Q417: [ 45  23 -54  -9  48 -51  15 -22   7  32 -16  11 -51  50 -53  11  88  22
 -34  32 -21  65   2 -79  52  65 -70  65  65  52  -4  43  -1 -12  22  31
 -10  11   9]
Q713: [-87 -11   0   0  22  36 -27   2  45 -57  30  33  12   6  31  17 -57 -14
 -13 -42   2   7  28  52  56  -3  -6  22 -19 -53  53 -61   7 -26 -18 -43
 -34   7 -19]
Q361: [ 56   2 -11  36  23   7  33 -19  31   2 -19   0 -27 -57 -18 -18  -6 -43
 -26  17 -18 -13   7 -14 -61  28 -34 -87 -26  12 -53  30  22   0 -57  45
   6 -42 -26]
order: [-87 -61 -57 -57 -53 -43 -42 -34 -27 -26 -19 -19 -18 -14 -13 -11  -6  -3
   0   0   2   2   6   7   7   7  12  17  22  22  28  30  31  33  36  45
  52  53  56]
Q713
asked: [ 45  23 -54  -9  48 -51  15 -22   7  32 -16  11 -51  50 -53  11  88  22
 -34  32 -21  65   2 -79  52  65 -70  65  65  52  -4  43  -1 -12  22  31
 -10  11   9]
Q417
diff Q417: [ 45  23 -54  -9  48 -51  15 -22   7  32 -16  10 -51  50 -53  11  88  22
 -34  32 -21  65   2 -79  52  65 -70  65  65  52  -4  43  -1 -12  22  31
 -10  11   9]
12, [11]
diff Q361: [ 56   2 -11  36  23   7  33 -19  31   2 -19   0 -27 -58 -18 -18  -6 -43
 -26  17 -18 -13   7 -14 -61  28 -34 -87 -26  12 -53  30  22   0 -57  45
   6 -42 -26]
14, [-57]
shift -1: [65 65 52]
[64 64 51]
asked: [-87 -11   0   0  22  36 -27   2  45 -57  30  33  12   6  31  17 -57 -14
 -13 -42   2   7  28  52  56  -3  -6  22 -19 -53  53 -61   7 -26 -18 -43
 -34   7 -19]
Q713

Q678: [  0  30  20   1   5  21   6   2   6  -3  13   2 -15  22   4  36   5  19
  17   8  29 -47  43  19  -5  -5  15  55   3  18 -20  -4 -38 -66   7   1
   3 -18   7  -3 -10  18   2 -23  -4 -47   9 -11  37   9  -1  29  20  16
 -11 -16  -3  -4]
Q807: [ 18  36   9  -4 -66   6   1  -3   1  15  -3  29  21  -1   2   4 -16   2
  30  29  37   7 -47  43  -4 -10 -11   9   3 -15  -5  -4  17   7  -3   3
  22   5  19   8   2  19  55   6 -20 -38 -11   0  20  18 -18  16   5  -4
 -47  20  13 -23]
Q342: [ -5   0   0   3   1  17   1  -5  13   2  -5   3  -7   9 -15   1   6   8
  -3  -1   9  -8  -4   0 -14   8   2   8  -1   6   6  -4  -9   5  13  -1
   1   3   5  -6  14   7  -3   2   0   7 -12 -38  -5  -3   1   6   4   0
   7  -7  -7   7]
Q889: [-38 -14  17   0   0  -3   1  -9   7  -7  -5  14   7   2  -3  -5   6  -5
   2 -12   5   5   3  -8   6   7  13   8   9   1   8   1  -4 -15   2  -1
  -1   6  13   9   7  -4  -3   1  -7   3  -1  -5   1   3  -7   0   6   4
   0   0  -6   7]
order: [  7  -6   0   0   4   6   0  -7   3   1  -5  -1   3  -7   1  -3  -4   7
   9  13   6  -1  -1   2 -15  -4   1   8   1   9   8  13   7   6  -8   3
   5   5 -12   2  -5   6  -5  -3   2   7  14  -5  -7   7  -9   1  -3   0
   0  17 -14 -38]
Q889
asked: [-38 -14  17   0   0  -3   1  -9   7  -7  -5  14   7   2  -3  -5   6  -5
   2 -12   5   5   3  -8   6   7  13   8   9   1   8   1  -4 -15   2  -1
  -1   6  13   9   7  -4  -3   1  -7   3  -1  -5   1   3  -7   0   6   4
   0   0  -6   7]
Q889
asked: [ -5   0   0   3   1  17   1  -5  13   2  -5   3  -7   9 -15   1   6   8
  -3  -1   9  -8  -4   0 -14   8   2   8  -1   6   6  -4  -9   5  13  -1
   1   3   5  -6  14   7  -3   2   0   7 -12 -38  -5  -3   1   6   4   0
   7  -7  -7   7]
Q342
order: [ 30 -11   2 -20 -18  -4  36   2   0  -1  -3  21   2  -3  20 -38  15 -10
  19  29   1   7  37  -4 -11 -23   9  -5 -15  55   6   1 -66  43  29 -47
   3   5   8  -3  17  18   4  19   7  16  -4   6 -47  -4   3  22  20   5
 -16  13  18   9]
Q807
order: [-38 -15 -14 -12  -9  -8  -7  -7  -7  -6  -5  -5  -5  -5  -4  -4  -3  -3
  -3  -1  -1  -1   0   0   0   0   0   1   1   1   1   1   2   2   2   3
   3   3   4   5   5   6   6   6   6   7   7   7   7   7   8   8   9   9
  13  13  14  17]
Q889
start: [-38 -11]
Q807, 46
shift +1: [1]
[2]

